In the rows, zero is written as 100.
Turns, then the turns between two rows, first turn first; the first pair answered:
Navot:
118, 116, 104, 81, 98, 92, 114, 107 -> 105, 124, 101, 90, 90, 91, 106, 78
101, 104, 107, 96, 104, 111, 103, 97 -> 96, 103, 107, 94, 105, 110, 95, 92
105, 103, 110, 99, 100, 90, 84, 112 -> 106, 112, 104, 108, 95, 100, 107, 117
Dolo:
92, 79, 115, 91, 91, 127, 118, 94 -> 124, 95, 116, 97, 71, 106, 87, 92
121, 97, 116, 91, 81, 115, 83, 88 -> 97, 85, 118, 87, 96, 127, 98, 86
118, 117, 115, 110, 93, 104, 102, 96 -> 90, 106, 119, 107, 112, 117, 104, 92
gilon:
112, 114, 89, 80, 132, 86, 103, 127 -> 115, 143, 91, 100, 89, 96, 103, 78
116, 58, 111, 76, 104, 82, 77, 130 -> 124, 103, 96, 106, 65, 75, 63, 79
69, 105, 81, 119, 113, 108, 120, 78 -> 70, 93, 81, 111, 133, 100, 123, 96
Now pairs of rows:
Each pair is 2 to 3 turns apart.
109, 107, 118, 105, 92, 107, 70, 85 -> 98, 117, 113, 117, 98, 129, 102, 84
Navot Navot Dolo
145, 138, 98, 122, 68, 97, 112, 101 -> 142, 119, 88, 105, 104, 73, 100, 142
gilon gilon
87, 118, 80, 107, 89, 107, 107, 87 -> 93, 80, 115, 80, 97, 112, 88, 103
Navot gilon gilon
87, 72, 128, 97, 128, 116, 82, 72 -> 129, 102, 102, 104, 108, 72, 61, 88
gilon Dolo Dolo
99, 107, 99, 114, 70, 120, 129, 81 -> 62, 106, 76, 110, 101, 107, 119, 81
gilon Navot
103, 110, 95, 115, 89, 111, 123, 100 -> 88, 106, 101, 114, 105, 117, 122, 93
Dolo Dolo
83, 84, 85, 103, 81, 97, 112, 54 -> 86, 83, 65, 93, 108, 66, 90, 81
gilon gilon
98, 113, 90, 107, 64, 66, 98, 77 -> 89, 81, 95, 87, 113, 58, 89, 120
gilon gilon Dolo
90, 87, 96, 84, 53, 108, 106, 81 -> 100, 84, 100, 83, 57, 112, 128, 103
Navot Navot
120, 112, 102, 93, 118, 88, 92, 115 -> 105, 120, 95, 101, 111, 88, 77, 92
Navot Navot
97, 75, 91, 82, 95, 84, 73, 100 -> 112, 91, 78, 99, 81, 99, 130, 116
Dolo Dolo Navot
85, 109, 90, 105, 104, 113, 116, 103 -> 113, 113, 97, 100, 95, 90, 80, 104
Dolo Navot
102, 104, 102, 108, 112, 82, 60, 93 -> 95, 76, 119, 100, 126, 109, 87, 116
gilon gilon
76, 89, 100, 99, 110, 85, 90, 99 -> 100, 100, 90, 107, 78, 81, 114, 106
Dolo gilon
113, 81, 120, 98, 80, 117, 121, 112 -> 118, 112, 98, 115, 63, 90, 95, 89
gilon gilon
122, 92, 102, 94, 116, 112, 115, 126 -> 122, 112, 80, 107, 99, 96, 119, 118
gilon Dolo Dolo
128, 126, 106, 88, 111, 69, 89, 114 -> 129, 131, 101, 98, 78, 86, 122, 105
Dolo Dolo gilon
89, 81, 85, 105, 135, 112, 108, 129 -> 89, 91, 91, 107, 143, 106, 79, 118
Dolo Dolo
90, 72, 101, 78, 91, 99, 99, 102 -> 117, 102, 98, 94, 83, 87, 77, 92
Navot Dolo
79, 91, 109, 92, 126, 102, 82, 82 -> 79, 107, 98, 106, 124, 117, 117, 81
Navot Navot
92, 80, 100, 92, 95, 105, 121, 116 -> 118, 94, 100, 96, 81, 91, 101, 116
Dolo Dolo Dolo
83, 94, 103, 104, 104, 104, 90, 87 -> 100, 98, 113, 107, 85, 113, 98, 91
Navot gilon gilon
74, 93, 90, 94, 116, 92, 91, 120 -> 69, 94, 109, 97, 100, 123, 109, 101
gilon gilon
86, 92, 122, 101, 106, 105, 112, 83 -> 119, 94, 112, 94, 97, 76, 102, 115
Navot Dolo gilon
98, 97, 115, 98, 94, 104, 80, 82 -> 108, 96, 121, 96, 106, 112, 89, 104
Navot Dolo
87, 113, 90, 105, 96, 98, 77, 86 -> 110, 95, 117, 96, 88, 120, 101, 106
Navot gilon gilon
80, 99, 96, 115, 117, 102, 92, 93 -> 117, 113, 94, 121, 103, 92, 99, 112
Navot Navot Dolo
132, 79, 135, 87, 81, 108, 95, 89 -> 87, 94, 103, 107, 114, 127, 151, 92
gilon Dolo Navot
106, 130, 65, 107, 114, 69, 92, 114 -> 68, 96, 92, 101, 129, 126, 135, 102
Dolo gilon gilon
83, 121, 90, 110, 118, 118, 105, 88 -> 94, 127, 94, 111, 119, 111, 91, 83
Dolo Dolo
75, 82, 92, 99, 102, 100, 108, 106 -> 90, 80, 99, 101, 110, 100, 109, 125
Dolo Dolo Navot
94, 83, 103, 90, 94, 92, 79, 95 -> 113, 95, 98, 97, 82, 96, 119, 111
Dolo Dolo Navot
123, 93, 114, 87, 123, 91, 96, 142 -> 122, 102, 135, 104, 83, 128, 122, 100
gilon gilon
78, 85, 84, 91, 114, 98, 113, 114 -> 115, 110, 94, 105, 73, 94, 93, 83
gilon gilon Dolo
119, 75, 100, 96, 61, 106, 108, 103 -> 117, 86, 111, 94, 72, 94, 68, 84
Dolo Dolo Dolo
110, 99, 110, 119, 134, 89, 86, 114 -> 126, 102, 119, 122, 114, 93, 78, 104
gilon Navot
99, 116, 102, 114, 121, 106, 117, 115 -> 105, 97, 110, 99, 126, 92, 87, 120
Navot Navot
92, 95, 93, 107, 98, 102, 134, 116 -> 71, 90, 98, 106, 120, 106, 118, 104
Dolo Dolo
96, 111, 109, 107, 130, 112, 88, 101 -> 83, 88, 111, 97, 110, 123, 110, 97
Dolo Navot gilon
107, 128, 80, 116, 109, 95, 96, 101 -> 104, 116, 85, 105, 105, 84, 72, 94
Dolo Dolo Navot
48, 79, 108, 97, 137, 118, 88, 85 -> 53, 93, 107, 104, 134, 129, 126, 98
Navot Navot
57, 96, 74, 109, 103, 104, 139, 96 -> 127, 98, 95, 88, 98, 61, 70, 126
Navot Navot Dolo
114, 105, 128, 100, 95, 112, 65, 71 -> 134, 78, 130, 85, 93, 112, 98, 118
Dolo Dolo gilon
85, 99, 100, 95, 109, 96, 75, 72 -> 114, 90, 102, 94, 73, 106, 121, 100
gilon Dolo
83, 87, 71, 96, 65, 113, 119, 86 -> 74, 66, 72, 78, 89, 97, 98, 109
gilon Navot Navot
95, 65, 112, 91, 81, 115, 113, 98 -> 130, 86, 101, 92, 94, 86, 103, 132
Dolo Navot gilon
97, 99, 121, 116, 97, 117, 95, 86 -> 88, 102, 105, 120, 114, 117, 117, 109
gilon Navot
97, 115, 81, 114, 123, 91, 107, 107 -> 87, 85, 107, 100, 125, 112, 109, 109
Navot gilon gilon
116, 96, 98, 110, 71, 96, 77, 70 -> 117, 80, 89, 91, 108, 75, 67, 109
gilon gilon
114, 87, 94, 101, 106, 90, 89, 115 -> 84, 87, 101, 109, 107, 118, 101, 88
gilon Dolo
122, 102, 89, 116, 67, 82, 106, 84 -> 132, 84, 100, 104, 82, 93, 124, 114
Navot Navot gilon
100, 100, 107, 96, 114, 87, 76, 88 -> 91, 118, 96, 113, 107, 101, 105, 76
Navot Navot
130, 96, 103, 84, 83, 76, 67, 102 -> 103, 97, 95, 97, 102, 124, 147, 113
Navot Dolo Dolo
120, 114, 85, 102, 116, 64, 70, 122 -> 84, 100, 91, 101, 146, 86, 77, 110
Dolo Dolo Dolo
128, 92, 116, 94, 93, 104, 99, 113 -> 84, 79, 108, 96, 95, 119, 116, 91
Navot Navot Dolo
113, 109, 105, 112, 116, 105, 125, 129 -> 96, 105, 110, 109, 132, 109, 118, 119
Dolo Dolo
82, 101, 111, 105, 138, 116, 110, 96 -> 93, 117, 91, 114, 136, 101, 111, 104
gilon Navot Navot
89, 80, 86, 97, 91, 107, 135, 102 -> 87, 107, 80, 111, 91, 88, 87, 70
gilon gilon Dolo
89, 73, 119, 89, 94, 125, 117, 103 -> 128, 110, 111, 108, 68, 110, 112, 102
Dolo Navot
122, 115, 96, 100, 74, 90, 113, 109 -> 91, 89, 109, 94, 100, 115, 134, 114
gilon Dolo Dolo
119, 96, 114, 99, 74, 109, 126, 105 -> 103, 79, 98, 87, 111, 93, 121, 135
gilon Dolo Dolo
134, 112, 97, 112, 85, 110, 109, 71 -> 134, 108, 77, 102, 116, 75, 87, 105
gilon gilon
120, 94, 102, 90, 99, 93, 114, 128 -> 100, 91, 100, 86, 96, 79, 68, 94
Navot Navot
78, 103, 114, 109, 88, 111, 97, 66 -> 99, 97, 122, 108, 94, 123, 136, 106
Navot Navot
124, 98, 135, 90, 107, 106, 97, 106 -> 93, 97, 131, 98, 114, 122, 113, 89
gilon gilon Dolo
96, 107, 91, 107, 120, 114, 124, 125 -> 98, 85, 103, 87, 123, 93, 79, 124
Navot Navot
104, 120, 71, 99, 112, 85, 106, 121 -> 98, 101, 91, 92, 111, 118, 135, 126
gilon gilon
